(in the rows, 128 means zero)
Which row each row swaps with, under one turn or mirror:
The rows were stretched afterwards, more along some directions than others.
pefiz: [131 104  90 141 119 150 129 139 149 122 122 147 134 118 101 120]
fufu: [151 119  93 139 112 151 125 129 136 161 118 147 157 132 114 167]
farob: [167 108 105 147 100 170 136 135 122 145 139 157 135 139  96 157]
Bif: [160  97 110 154  99 147 139 130 142 122 127 130 134 118 105 117]
losu: [137 107 110 137 105 152 103 116 131  98 145 146 125 130 114 140]
Deva: [180 104 104 142  97 177 117 139 139 162 120 161 142 144  88 160]
gosug: [165 109  95 164 131 151 129 105 125 129 131 126 118 158 114 146]
Lipes: [188  94 115 145 106 164 123 131 131 131 140 134 121 144  92 142]
nama: [157 103 120 153 111 155 117  87 131 127 133 128 127 123  79 158]
pog: [148 117 103 146 135 140 116 127 126 156 130 135 132 126  99 149]
rem: [175 100 127 148  95 152 126 109 125 114 141 132 121 139 107 135]
mukiz: [169 114  90 150 104 164 145 134 135 134 121 141 135 147 119 134]
Lazim: [170 111 110 150 125 134 126 123 169 136 109 124 140 126 117 141]
Miril: [164 123  95 156 126 157 133 132 124 138 120 141 135 160 124 146]
Nov: [139 108 106 133 132 147 110 104 145 132 123 134 142 131 117 179]
Zela: [163 114 115 144 106 147 103  97 137 123 147 134 140 135 117 173]
buru: [135  99 109 161 135 138 136  91 144 118 102 122 117 112  94 134]
lilu: [147  92  88 140 116 154 133 137 164 135 119 150 133 121 101 147]
mif: [162 101  86 142 118 155 100 158 159 144 135 154 139 128  97 143]
nupal: [158 102  98 152 120 159 134 112 137 163 107 123 139 128 101 155]
nezof: [160 101  90 158 138 166 132 102 150 128 108 151 131 138  99 176]
birab: [156 118 106 165 118 144 135 113 121 129 128 127 138 138  94 136]
melez: [155 106  91 152  95 153 131 135 126 142 122 129 135 125 108 116]
Dupo: [150 113  86 157 133 142 106 118 144 128 151 130 134 130  94 157]
bevog: [138 102 102 160 105 141 129  97 125 122 134 126 124 113  99 140]
nebeb: [165 118 106 139 111 153 127 124 137 156 118 130 140 132 107 146]
Ramas: [134  96 108 139 119 138 129 100 143 123 111 105 121 111 102 129]
kat: [142 105 112 142  92 157 104 125 143 131 123 158 150 123 121 143]
Bavod: [146  96  88 128 106 161 145 115 131 153 109 121 132 120  93 146]
Gobip: [170  97 115 147 121 148 138 121 138 160 113 127 126 136  75 144]
gan: [140 100 107 156 106 154 121  89 123 118 130 138 139 135 120 148]
lukov: [179  90  94 136 128 160 128 139 144 139 123 134 120 141  98 136]
dadum: [134  99  89 142 112 159 123 123 150 125 118 149 140 126 138 149]
palu: [165 109 121 141 121 154 122 106 160 125 122 141 122 129 115 172]
Pomo: [134 108 105 131 106 146 115  99 142 128 113 121 132 108  97 158]
Dag: [160 113 120 144 118 147 102  93 129 130 119 134 136 135  92 172]
dema: [158  95  93 146 116 169 123 135 124 152 127 148 122 141  92 144]
les: [137 118 110 154 141 133 101 100 129 125 125 126 118 124  96 152]
feka: [144 101  88 151 139 144 112 112 134 123 120 125 127 134  96 143]
zimo: [136 118 103 151 113 153 143 119 133 116 127 142 127 133 120 142]

mukiz swaps with rem
nebeb swaps with Zela
kat swaps with Pomo

